[[-89.2  84.6 -64.1]
 [ -5.9 -55.6  38.2]
 [ 78.7  29.5  -3.0]
 [ -9.9 -40.7  54.8]
 [ 63.4 -60.6  38.4]
 [-15.3 -52.8  86.7]
 [-64.9 -41.5  74.0]
 [-43.9  56.9 -29.3]
 [-70.8 -68.3  78.2]
 [ -0.1  55.8 -33.9]
 [ 60.4  16.1 -12.9]
 [ 74.2  54.4  17.5]]
->
[[ 78.7  29.5  -3.0]
 [ 74.2  54.4  17.5]
 [ 63.4 -60.6  38.4]
 [ 60.4  16.1 -12.9]
 [ -0.1  55.8 -33.9]
 [ -5.9 -55.6  38.2]
 [ -9.9 -40.7  54.8]
 [-15.3 -52.8  86.7]
 [-43.9  56.9 -29.3]
 [-64.9 -41.5  74.0]
 [-70.8 -68.3  78.2]
 [-89.2  84.6 -64.1]]

[[ 37.8  48.3  -4.9 -33.8  25.2  -3.7  46.6 -41.3 -25.1 -53.2  -4.6]
 [ 20.8  49.3 -17.9  -5.0  11.9  43.8  49.6   4.8 -56.9 -73.1   3.8]
 [ 16.7  72.1  -8.1 -26.0   4.4  32.9  42.0 -18.7 -46.7 -52.7  -2.8]
 [ 28.7  22.7  26.6 -42.0   5.5 -50.7  24.7 -89.6  21.3  25.3 -27.0]
 [-33.3 -44.0  -0.4  42.0 -31.5  14.1 -35.5  62.8  12.4  35.5   7.7]
 [-20.3 -69.4  -2.4  19.1  -4.5 -20.6 -41.2  33.6  39.2  38.4   1.5]
 [-27.2 -56.4 -17.3  27.5  -2.3  -2.9 -37.1  41.8  15.8   9.1   9.5]
 [ -3.5   0.8  28.5 -21.0  -7.9 -47.2 -13.1 -47.9  36.0  52.9 -20.3]]
->
[[ 37.8  48.3  -4.9 -33.8  25.2  -3.7  46.6 -41.3 -25.1 -53.2  -4.6]
 [ 28.7  22.7  26.6 -42.0   5.5 -50.7  24.7 -89.6  21.3  25.3 -27.0]
 [ 20.8  49.3 -17.9  -5.0  11.9  43.8  49.6   4.8 -56.9 -73.1   3.8]
 [ 16.7  72.1  -8.1 -26.0   4.4  32.9  42.0 -18.7 -46.7 -52.7  -2.8]
 [ -3.5   0.8  28.5 -21.0  -7.9 -47.2 -13.1 -47.9  36.0  52.9 -20.3]
 [-20.3 -69.4  -2.4  19.1  -4.5 -20.6 -41.2  33.6  39.2  38.4   1.5]
 [-27.2 -56.4 -17.3  27.5  -2.3  -2.9 -37.1  41.8  15.8   9.1   9.5]
 [-33.3 -44.0  -0.4  42.0 -31.5  14.1 -35.5  62.8  12.4  35.5   7.7]]

[[ 29.4  28.7  12.9  25.8]
 [ 18.3  69.9  28.2 -14.9]
 [ 53.5  58.4  27.7  18.3]
 [-27.0 -11.0 -11.4 -33.2]
 [ 28.4  28.3  12.3  23.3]
 [ 11.4 -83.9  -8.2  63.7]
 [-38.9 -51.7 -24.0 -12.4]]
->
[[ 53.5  58.4  27.7  18.3]
 [ 29.4  28.7  12.9  25.8]
 [ 28.4  28.3  12.3  23.3]
 [ 18.3  69.9  28.2 -14.9]
 [ 11.4 -83.9  -8.2  63.7]
 [-27.0 -11.0 -11.4 -33.2]
 [-38.9 -51.7 -24.0 -12.4]]

[[ 43.7 -26.8  19.3  23.1  10.4  -7.5  31.4 -43.9  38.4 -24.9]
 [ 17.4 -10.1  19.5   4.1  -8.8  -2.2   8.0 -10.3   8.1 -20.6]
 [ 66.8  39.4  33.6  47.8  -7.2  76.2  48.8  40.1  -6.8  20.1]
 [ -9.5 -25.8  23.4 -20.7 -10.8 -33.2 -14.8 -18.0   9.6 -33.0]
 [-14.1 -26.2   7.3 -19.5  -5.3 -32.8 -15.0 -23.9   7.3 -25.2]
 [-23.1  33.1 -23.8  -3.3   3.8  24.1 -11.1  40.2 -27.5  38.3]
 [ -9.8 -22.3  32.0 -22.6 -10.8 -34.8 -15.3 -11.4  11.7 -35.0]
 [ -1.5  15.3  19.2  -5.4 -17.3  17.5  -7.2  31.8 -19.4   2.3]]
->
[[ 66.8  39.4  33.6  47.8  -7.2  76.2  48.8  40.1  -6.8  20.1]
 [ 43.7 -26.8  19.3  23.1  10.4  -7.5  31.4 -43.9  38.4 -24.9]
 [ 17.4 -10.1  19.5   4.1  -8.8  -2.2   8.0 -10.3   8.1 -20.6]
 [ -1.5  15.3  19.2  -5.4 -17.3  17.5  -7.2  31.8 -19.4   2.3]
 [ -9.5 -25.8  23.4 -20.7 -10.8 -33.2 -14.8 -18.0   9.6 -33.0]
 [ -9.8 -22.3  32.0 -22.6 -10.8 -34.8 -15.3 -11.4  11.7 -35.0]
 [-14.1 -26.2   7.3 -19.5  -5.3 -32.8 -15.0 -23.9   7.3 -25.2]
 [-23.1  33.1 -23.8  -3.3   3.8  24.1 -11.1  40.2 -27.5  38.3]]

[[-26.1 -37.5  19.8  47.7   0.2  29.9  28.9 -15.2  -8.1  -9.2  17.1 -29.7]
 [ 30.2 -32.2 -19.3  32.8  -5.7  60.8  27.1 -22.2  21.5 -15.5  -2.2 -29.3]
 [ -0.1 -59.7  56.3  65.6  25.0  86.7  39.2   4.5  -6.7 -32.1 -10.1 -32.6]
 [  7.4  12.9  23.8  17.8  23.0  65.0 -21.8  26.4  17.0  -4.5 -36.1   0.1]]
->
[[ 30.2 -32.2 -19.3  32.8  -5.7  60.8  27.1 -22.2  21.5 -15.5  -2.2 -29.3]
 [  7.4  12.9  23.8  17.8  23.0  65.0 -21.8  26.4  17.0  -4.5 -36.1   0.1]
 [ -0.1 -59.7  56.3  65.6  25.0  86.7  39.2   4.5  -6.7 -32.1 -10.1 -32.6]
 [-26.1 -37.5  19.8  47.7   0.2  29.9  28.9 -15.2  -8.1  -9.2  17.1 -29.7]]

[[-32.6  24.8 -31.7 -17.9 -24.2 -39.4 -42.4  67.5  29.6  19.4 -37.4 -55.9]
 [-23.2 -34.9  -8.6  25.2 -62.2  34.5  21.7 -62.6   1.7 -18.0 -75.5 -21.4]]
->
[[-23.2 -34.9  -8.6  25.2 -62.2  34.5  21.7 -62.6   1.7 -18.0 -75.5 -21.4]
 [-32.6  24.8 -31.7 -17.9 -24.2 -39.4 -42.4  67.5  29.6  19.4 -37.4 -55.9]]
